D: [172  80 108 166 115 159 122  61 105 123 117 111 107 175 126 104 175 155]
P: [163 143 175 120 139  87 122 105  98 111 173  99 104 121 120 148 153 168]
A: [172 158  93  99  99 158  93 119 134  98  93 104 153 122 148 152  93  82]
W: [172 158  99 139  87 105 122 173  98 120 175 104 111 122 148 152 163  96]
T: [125  84 100 175 102 104 129  87  96 171 102  96 168 173 119 117 107 161]
which: [172 158  93  99  99 158  93 119 134  98  93 104 153 122 148 152  93  82]
A
which: [172  80 108 166 115 159 122  61 105 123 117 111 107 175 126 104 175 155]
D
count A: [93]
4
which: [175 120 139  87 122 105  98 111 173  99 104]
P
which: [111 107]
D

J: [132 159 124 158 132 123 146]
Q: [136 122  86 132 128 135 158]
E: [131 120 177 121  96 105  83]
S: [148 128 148 141 148 141 128]
Y: [117  83 122  67 117 110 145]
Z: [134 113 192 102 118 140  94]
G: [128 109  89 115 155 118 106]
F: [109  89 115 155 119 120 100]
N: [124 103 132 134 117 120 120]
V: [120 117 140 108 147 119 118]
R: [129 115 111 134 164 149 135]
U: [120 117 140 108 152 119 153]
which: [131 120 177 121  96 105  83]
E
count S: [148]
3
which: [109  89 115 155 118]
G

M: [177 142 131 156]
L: [172 154  73  75]
C: [176 183 111 145]
K: [115 103  56 185]
X: [130 178 177 153]
H: [124  73 185  56]
which: [185  56]
H
which: [177 142 131 156]
M

vebiv: [133 118 112 132 115 148 159 114 145 116]
Bavu: [136  94 103 142 125 144  93 169 154 135]
mose: [142 146 151  84 143  54  58 152  63 150]
which: [136  94 103 142 125 144  93 169 154 135]
Bavu
count vebiv: [132]
1
count Bavu: [94]
1
which: [151  84]
mose
which: [ 93 169]
Bavu

Nufe: [167 172 159 173 171]
per: [ 99 172  99 172  99]
Sena: [169 173 161 174 100]
count per: [172]
2
which: [169 173 161 174 100]
Sena
which: [173 161]
Sena

Zesus: [150 118 117 108 121 117 159 185 114 120 122 116 115 125]
Saz: [149 150 150 142  97 152 150 163 150  97  97  97 150  97]
moku: [125 118 117 108 121 125 114 114 114 120 114 116 162 125]
gezep: [138 132 132 142 140 138 132 132 143  90  88 152 162  86]
rop: [144 140 139 151 140 138 132 132 143 118 112 140 133 108]
count Saz: [150]
5
which: [144 140 139 151 140 138 132 132 143 118 112 140 133 108]
rop
which: [149 150 150 142  97 152 150 163 150  97  97  97 150  97]
Saz
count moku: [114]
4

gadif: [203 123 124 116 124 134 128 119 116 153 115 114 139 127 131 137 152 128]
vos: [136 119  93 202 202 129 140  80 124 135 156 123 148 106 116 202  99 103]
notal: [129 125 131 122 127 124 129 133 124 128 127 130 126 125 130 128 127 131]
which: [129 125 131 122 127 124 129 133 124 128 127 130 126 125 130 128 127 131]
notal
which: [116 124]
gadif
which: [203 123 124 116 124 134 128 119 116 153 115 114 139 127 131 137 152 128]
gadif
count vos: [201]
0

ton: [135 132 183 150 134 128 148 172 173 124 173 126 118 121 129 131 130 125
 125 139]
nese: [122 148 194 122 122 125 151 104 179 126 131 128 126 132 124 102 124 120
 130 125]
Lezez: [114 138 105 136 130 129 153 150 115 112 143 144 134 116 121 134 120 104
 132 141]
bozes: [114 138 105 136 130 129 153 150 115 112 143 144 134 123 121 134 120 112
 132 141]
count bozes: [112]
2
which: [143 144 134 123 121 134 120]
bozes
count ton: [125]
2
which: [122 148 194 122 122 125 151 104 179 126 131 128 126 132 124 102 124 120
 130 125]
nese

Dukam: [138 134 126 116 164 109 147 125 141 119 169 157 147 132 129 140 152 126
 101 114 137 105 142 137  99 126 154  85 133 148 126 131 116 153 110 153
 110 107 118 143 115 132 153 104  98  97 105 116 115  98 174 158 149]
bimo: [170 105 148 160 128 102 129 139 118 162  97 126 155 131  94 110 122 124
 133 135 143 147 171 133 112 126 114 155 124 105 123 132 108 120 103 131
 145 145 106 121 155 118 122 120 113 114 121 120 113 130  87 152 131]
vig: [150 140 111 105 153 155  92 109 136 147  87  96 147 124 145 105 139  94
 179  83 124 121 149 158 121  76 121  90 113 116 107  97 157 115 132 142
  94 145 133  83 160 119 132 156 178 121 117 118 144 100 145 167 166]
dusal: [138 200 145 163 147 151 142 126 146 138 177 130 153 121 122 110 161 130
 151 131 115 181 135 141 138  99  97 156 126 181 106 121 145 138 151 118
 138 132  95 150 135 168 128 152 132 128 118 135 152 160 147 117 151]
Zev: [121 153 128 142 126 132 161 158 142 119 130 137 128 131 121 121 125 137
 108 114 136 110 118 141 110 161 139 161 129 107 138 148 118 121 132 145
 106 150 181  95 149 150 137 107 108 129 141 136 117 146 125 122 104]
count Zev: [161]
3
count Dukam: [147]
2
count dusal: [151]
4
which: [107 138 148 118 121 132 145 106 150 181  95]
Zev

sud: [121 148 128 113 121 145 143 123 114 122 114 131 134 136 144 114 124 114
 108 123 125 104 145]
Zil: [133 114 123 139 121 137 118 121 135 127 129 122 103 110 127 138 114 134
 116 113 119 142 157]
Bomi: [131 119 133 133 134 106 121 135 139 140 140 134 132 129 121 132 109 107
  70 149 125 147 147]
Dabo: [125 114 138 130 129  85 120 135 141 150 148 138 134 133 122 127 147 149
 139 133 134 126 102]
Gov: [133 114 123 139 121 137 118 121 135 127 129 122 103 110 127 138 114 139
 152 113 124 150 134]
galit: [117 117 138 117 116  91 128 126 138 156 140 146 130 126 137 116 149 150
 152 115 129 112 118]
mibil: [123 128 119 135 113 149 131 113 121 118 116 122 116 115 138 123 118 128
 132 111 120 137 151]
mut: [131 119 133 133 134 106 121 135 139 140 140 134 132 129 121 132 139 138
 139 133 133 130 110]
nimi: [129 129 139 112 139  96 128 142 136 147 141 142 140 143 123 127 152 129
 129 141 135 109 103]
Zet: [114 129 118 135 104 154 136 106 113 108 111 117 119 115 143 115 113 132
 117 107 116 136 163]
Vod: [117 116 138 117 116 129 128 126 138 156 140 146 143 126 137 116 149 150
 152 115 129 112 117]
kab: [116 125 119 143 107 143 128 108 115 109 117 113 130 120 135 116 116 143
 112 116 118 144 153]
which: [131 119 133 133 134 106 121 135 139 140 140 134 132 129 121 132 139 138
 139 133 133 130 110]
mut
which: [133 114 123 139 121 137 118 121 135 127 129 122 103 110 127 138 114 139
 152 113 124 150 134]
Gov
count Vod: [117]
3

dapod: [135 128 136 129 146 128 134 187]
sunuk: [128 135 135 129 130 130 128 130]
ludib: [128 135 146 129 149 134 128 146]
laki: [131 130 137 131 136 129 128 137]
which: [131 130 137 131 136]
laki
which: [128 135 146 129 149 134 128]
ludib
which: [128 135 135 129 130 130 128 130]
sunuk
count sunuk: [135]
2

Rivog: [ 91  84 109 148 174 166 132 109  92 111 136 146 139 127 126 135 139 129
 110 101 114 141 160 156 131 107 101 113 130]
riri: [141 128 112  98  95 112 146 176 175 140  94  70  87 131 171 176 150 114
  96 103  92 133 135 135 140  94 139 121 101]
gezip: [140 146 135 126 128 137 138 124 106 102 120 148 162 151 124 103 103 118
 133 139 136 136 140 140 128 105  91 104 140]
kori: [ 78 104 151 186 180 138  90  71  91 132 164 124 148 153 143 129 123 121
 117 110 110 126 153 170 158 120  81  73 105]
Lize: [163 111 147 168 159 133 110 103 109 118 127 137  91 158 149 120  88  78
 104 151 186 180 138  91  71  91 132 163 167]
Vaku: [138 150 141 126 121 130 138 132 115 101 110 138 163 163 136 103  89 102
 130 151 154 143 131 124 117 108 103 114 141]
count Lize: [90]
0
which: [163 111 147 168 159 133 110 103 109 118 127 137  91 158 149 120  88  78
 104 151 186 180 138  91  71  91 132 163 167]
Lize
which: [ 91  84 109 148 174 166 132 109  92 111 136 146 139 127 126 135 139 129
 110 101 114 141 160 156 131 107 101 113 130]
Rivog
which: [ 78 104 151 186 180 138  91  71  91 132 163]
Lize
count riri: [94]
2
which: [141 128 112  98  95 112 146 176 175 140  94  70  87 131 171 176 150 114
  96 103  92 133 135 135 140  94 139 121 101]
riri
count Rivog: [110]
1

Fas: [167  91 136 135 106 150]
Gefi: [169 187 169 187 169 168]
mil: [ 84 146 156 153 125  69]
zer: [193  84 146 156 155  68]
which: [167  91 136 135 106 150]
Fas
count Gefi: [169]
3
which: [ 84 146 156 155]
zer
which: [169 187 169 187 169 168]
Gefi

Nis: [154 111 143 171 135 141 132 130 154 110 147 148 176 142 133 134 197 150
 122 147 147 157 138 104 164]
Kasun: [116 114 136 134 157 149 143 120 115  91 132 150 128 123 112 138 131 126
 110 109 169 143 120 146 129]
bib: [132 158 144 131 180 157 132 188 146 138 116 114 136 134 157 149 143 138
 163 187 162 117 143 150 144]
Tudip: [132 158 144 131 180 157 132 188 146 138 116 114 136 134 157 149 143 120
 115  91 134 135 119 151 109]
which: [132 158 144 131 180 157 132 188 146 138 116 114 136 134 157 149 143 120
 115  91 134 135 119 151 109]
Tudip
which: [116 114 136 134 157 149 143 120 115  91 132 150 128 123 112 138 131 126
 110 109 169 143 120 146 129]
Kasun
which: [116 114 136 134 157 149 143 120 115  91 134]
Tudip

Vite: [169 125  71  70 161 130]
vela: [169 125  71  70 166 126]
kasar: [ 52 167 133  80 133  88]
tis: [184  96 129 168 126 159]
Rimil: [ 68 150 188 132 121  89]
dafut: [167 128 128  55 167 167]
which: [ 71  70 166 126]
vela
which: [ 68 150 188 132 121  89]
Rimil
which: [ 70 161]
Vite
which: [184  96 129 168 126 159]
tis
count Rimil: [132]
1
count kasar: [166]
0
count dafut: [168]
0

suf: [178 152 117 200 158 137 123 172 129]
luful: [177 151 136 204 158 137 122 172 129]
dala: [177 152 118 196 155 136 126 169 151]
taba: [178 152 117 203 158 137 123 172 129]
Delil: [177 152 118 200 156 136 125 170 129]
fuvuf: [207 207 138 121 207 121 125 170 208]
pevo: [177 151 137 205 159 137 121 173 177]
nava: [177 151 116 205 159 137 127 173 129]
pof: [176 152 152 201 158 152 152 171 130]
Birot: [178 151 116 207 159 138 121 173 129]
count pevo: [137]
2
which: [177 152 118 196 155 136 126 169 151]
dala
which: [177 152 118 200 156 136 125 170 129]
Delil
which: [207 159 138 121 173 129]
Birot
count pof: [152]
4
count fuvuf: [207]
3

dopu: [126 117 117 145 116 130 117 133 128 130 153 118 130 134 129 123 128 120
 145 121 125]
kes: [126 117 117 145 116 130 117 133 128 130 153 118 130 134 129 123 128 120
 145 121 141]
dod: [152 130 187 149 128 133 107 141 129 133 145 144 132 133 147 161 136 129
 152 158 154]
lif: [152 130 187 149 128 133 107 141 129 133  59 138 122 118 108 101 119 129
  67 114  74]
Dok: [139 136 145 117 126 134 126 132 134 135 110 160 131 131 139 146 132 125
 117 158 123]
which: [126 117 117 145 116 130 117 133 128 130 153 118 130 134 129 123 128 120
 145 121 125]
dopu
count Dok: [110]
1

